One turn moves each row of this set onto another row. After a few examples, where does it send each row asked below?
K88: [ 15   7  10   2 -17  -9   8  -4 -10  20  -3   6   7  10  25 -16   9   4
  -9 -18  -1  -2   9  10  -7]
K922: [  7   2  17  -9  21 -18 -19 -11   9  -2   0   0   0   0   0   8  10   7
   7  18  -4  -2   3   1  -4]
K976: [  9   5 -11 -13 -17 -10   1  -5   3  -9  10  10   4  -9   9  10  -4 -10
  -8  -5  -5 -11  20 -21   8]
K137: [ 25 -10  13  11 -14   2  10  12 -23   6  -5   5  24   7  17 -10   3  -3
  -3 -11  -1  -8  12   5  -2]
K25: [ 18 -14   4   4  10   8  -6 -18 -17 -11  -8   1   8  21   7  -2  -4   5
  -3   2   6  17  -7  17   9]
K697: [  8   7 -11  -7 -13 -11   2  -1  -1  -8  -1  12   2  -3   6   6  -1  -8
 -10   2   2 -13  26 -26   5]
K165: [ 13  14   9   8 -14 -16   3  -1 -10  19  -7  16   9   3  18  -2   6   4
 -11 -19  -1  -2  18  12  -6]
K665: [ 14  -1  11  -7  17 -14  -6 -12  -5 -21  -8   2  10   2  -3  -1   0 -17
  12  15   2   1  -9 -12   0]
K369: [  2  -4  -9  -1  13  18   9   0  -8   7   3 -20   8 -10  30   0  -7 -22
  -5  -6  -4 -10   1   1  -2]
K936: [ 16  -3 -10   0  14  16   3   3 -17   2  -1 -20   7 -11  27  -3  -3 -18
  -9 -12  -2  -9   5  12  -1]
K563: [ 14   6  -8   0  14  13   4   4 -14   7  -2 -19   3   0  21   4  -3 -26
 -14  -9 -13 -10  -3  10  -9]
K747: [ 23  -2   6  16 -16  -4   6   5 -18  -7  -9  10  17   7  18  -7 -13  -6
  -6 -22   0  -8  14  -4   3]
K168: [ 11  10   6   4  16  12  -1  -7 -12  24   3  -6   0  -6  23  -2  -4   2
 -18  -9  -4  -2 -18  12  -1]
K308: [ 11   6 -21 -10 -10 -13   0  -5  -1  -9   3  19   0  -1   4   4  -9  -7
  -5  -3  -2  -6  22 -21   3]
K852: [ -2   3 -10   7   6   6   9   3  16  13   7 -11   8 -16   6  -2   9   3
   7  16   0 -10  17 -12  10]
K7: [  4   8   0   5  -4  -1 -18 -10  -7  -2   8  28   2  -5  -6   6   7   8
 -21  -6  -7  -8  12 -16   7]
K751: [  6   6 -10  -8 -12 -13  -1  -2   3 -12  -4  14  -2   6   3  14  -3 -14
  -4   1   1 -12  27 -19   6]
K846: [  6   3  15  -5  21 -22  -5 -13   3  -8   3  13  -6  -1  -2   6  18   6
  11   8  -6   0   2   6  -3]
K893: [  4   7  -1   2  -3  -3 -13  -8  -6  -5   4  26 -11   7   1   7   3  12
 -15  -6 -11  -4  19 -18  -3]
K754: [ -9   1  -4  14  16  15  -1   3   3   2   4   5  12  -3  -4 -16  -6   6
   1  10  -2 -10   2 -24   7]
K136: [ 18  -9   4  -5  14 -17  -1 -15  -1 -28   1   2   6   2  -1  -3  -3 -10
  17   6   0  -6  -4 -13   1]
K129: [  4 -10 -16  -8  -7  -2   7 -17 -11   4  -7 -15   6  19  10   7   8   3
  -1  -7   6  13  -3  20  -4]
K643: [ 16  -9   7  -7  20 -14 -11  -4   2 -20  -4  -3  11   0  -1   5  -8  -5
  13  18   2  -6   1 -11   7]
K246: [ 15  -8   0   2   4   9 -12 -21 -17  -8 -12  -8   2  22   9   6  -6   4
  -5  -6  10  11  -5  18  13]
K842: [  8   6  21  -7  17 -13  -7  -8   6 -12  -2   5  -5   2   8   9  18  -3
  10  20  -1   1   3   6  -3]
K732: [ 11   8   4   4  26  17  -9  -1 -10  16   4  -3   6  -7  26  -9  -1  -3
 -19 -10  -4  -6  -5  12  -3]
K260: [ -5   0   1  20  12  15  -6  -4   0  10   3  -9  15  -7  -9  -9   4   7
   1   6  -5  -8   3 -24   8]
K325: [ 13 -11   1   3   6   8   3 -13 -22  -1 -13   4   4  17   8   6  -5   6
  -7  -5   8  15 -14  18  17]
K207: [ 14  -5   7  12 -15   1  11   2 -16   2 -10  12  17  16  20 -14  -5  -6
   2 -22   6  -6  10  -2   5]
K694: [ -5   5  -3  14  19  18  -1  -1  -2   2   0  -3   6  -7  -8 -13  -1   2
   5  14  -7  -8   0 -23   7]
K182: [  8  -4  -6 -13   0  -4   0 -15  -8   4 -12 -15   1  13  12  14   1  -4
   2  -6   6  15   5  26  10]
K866: [ 11   1  -2  -8  18  14   5   6  -8   9   4 -17  11  -8  30  -5 -11 -17
  -8 -13  -7  -7   0   5  -1]
K746: [  0   8   0  12  22  21  -5  -6 -12  21   3   1   3  -8  23  -3   1  -3
 -20  -2  -1  -7 -10  10  -1]
K505: [ 17 -11   2  -8  15 -18  -6 -10  -1 -25 -11   2  10   2  -2   3  -2  -5
  12  14   1  -2  -3 -14   2]
K994: [  1  11   6   2  -6  -5  -9  -6  -7   1   0  26  -3   3  -3   7   5   9
 -20   0  -3  -8  15 -25   1]
K448: [ 10  -9  -2 -17   1  -7   6 -16  -7   1  -5 -13   4  15  13   4   6  -5
   4   1   1  21   9  23   3]
K498: [ -9  11  -4   4   7   0   9   0  10  12  13 -13  -2 -11   4  -1  15  -3
   8  15  -8  -3  13  -5  14]
K69: [  8  -1  15 -10  16 -19 -12 -13   8  -9  -6   6  -5   3   3   9  16  10
   7  17  -6   0   1  -1  -3]
K79: [ 18  12  -3   6  19  15   1   2 -12  13   0  -3  -1   0  23   2  -5 -11
 -22  -1  -7  -7 -15  13  -3]
K973: [ -7  10  -7   1  10   8   5   0  12   9   3 -11  -4 -12   6  -6  11   0
   9  19  -7  -9  15 -11   3]
K856: [ 21   4  11   6 -16 -10   7   3 -15  23  -3  11  21   6  18 -10   8   3
  -7  -7   2  -2   6  11  -7]
K889: [  4  10   2   4  -6  -7 -15 -10  -4  -1  -4  28  -5  10  -6  11   0   2
 -15   0   0  -8  10 -20   3]
K739: [ 20  -7   3  12  -5   2  13  11 -27  -3  -7  13  19   6  18 -11  -3  -4
  -7 -20   3  -1  11   5   8]
K667: [  8   6  10   8 -11  -8   8   1 -11  19 -10  19  10  10  21 -10  10   2
  -2 -18   6  -2  17  13  -1]
K58: [ 10 -10  -6 -10  -8  -2   1 -20 -10   0 -11 -18   2  14  19   3  13  -8
   1  -7   4   9   6  24   2]
K646: [  9 -15 -11   5   0  10   5  -9 -17  -7  -5  -2   6  21  10   9  -2  11
  -5  -3   9  12  -9  20   5]
K96: [ -2   3  -3  21  13  15  -6  -8  -6  -1   7  -6   8  -5  -9 -14   5  -1
   2  11  -3  -8  -1 -20  15]
K359: [-15   7  -6   1   8   6   4   5  16  10   7  -5   3  -7   6  -9   9   2
   8  11  -7 -10  21 -13  -2]

K88 goes to K58
K846 goes to K498
K994 goes to K69
Now find these:
K667 goes to K182
K746 goes to K165
K308 goes to K665
K856 goes to K129
K922 goes to K359

One turn moves each row of this set onto another row. After a few examples, where does it send each row asked below?
K174: [ -5   2 -22   6  -9 -24  10   3   8 -11   7   3  13 -15  -9]
K44: [-18  -1 -17   7 -18  11  12 -14   0  10  30   5  -2  16 -10]
K241: [-18   5 -29  -2  -4 -20  -1 -15   6 -15  23 -21  15 -12   4]
K836: [-22  13  -9   6  -5 -14 -10   1  -3  -9  26 -12  14  24   5]
K662: [-15  -7  -2   8  -7  11   9 -27   7  -2  -1  13   2  -4 -16]
K86: [-13  -4 -17   2  -7   6  10 -21   1   5  37   0  -4  17  -8]
K482: [-17   3  -9   7 -11  10   8 -23   2   8  33  -4  -5  18 -11]
K311: [-16  -2 -16   6 -11   9 -10 -13   3  -2  41 -14  16 -17  -1]
K321: [-14 -11 -10   7  -3   7  10 -26   8  -4   1  13  -3 -11 -12]
K324: [-21  21  -9   6  -3 -12 -13  -9   0  -8  23 -11   8  23   5]
K756: [-16  -9 -12   4 -12  17  13 -26  10  -7   5  10   0  -9 -13]
K907: [-15  -3 -15   8  -9   5  11 -16   2  12  35   0  -2  17 -10]
K32: [ -4  -4  -9  13 -16   4   1   4   5   3  25   9  14 -19 -14]
K254: [-23  11  -8   8   4  -6 -11 -12   0 -30  -4  -1  16  -2   3]
K993: [ -6   5 -23   3 -10 -23   9   4  12  -7   7   1  15 -13 -10]
K55: [-16   5 -22   3 -14   8  12 -16   5   4  38  -2  -1  19  -6]
K420: [-22   6   0  11  -6  -9 -15  -7   3 -24  -8   1  14  -4   0]
K59: [ -3   0  -9  15 -16   5   0   4  10   2  24   8  18 -19 -16]
K770: [-24  16  -9  13  -5 -11 -13  -1  -1  -7  28 -14  13  19   5]
K409: [-15   2 -16   5  -8  12  -8 -14   8  -3  40 -14  17 -18  -3]
K140: [-20   7  -4   8  -4  -1  -9  -8   8 -26 -10   5  19  -7   0]
K48: [-19  10  -2   8   1 -11 -13 -13   5 -20 -11   5  14   1  -1]
K70: [-17  -8 -11   1  -5   8  14 -21   4  -9  -5  13  -1  -8 -10]
K523: [-20  20 -13   7  -6 -10 -11   3   2 -15  23  -8  18  21   7]
K419: [-17   8 -30  -5  -2 -17   1 -14  10 -12  23 -21  14 -12   2]
K64: [-22   9  -3  13   1 -10 -15 -11   4 -23  -7   0  12  -8   2]
K909: [-24  17 -14  14  -9  -3 -14  -5  -3 -11  32  -9  15  22   3]
K944: [-14 -11  -9   8  -9  10   5 -28   7 -10   3  13  -4 -11 -14]

K48 goes to K662
K44 goes to K909
Now find these:
K241 goes to K174
K756 goes to K55
K420 goes to K944
K59 goes to K409
K907 goes to K770

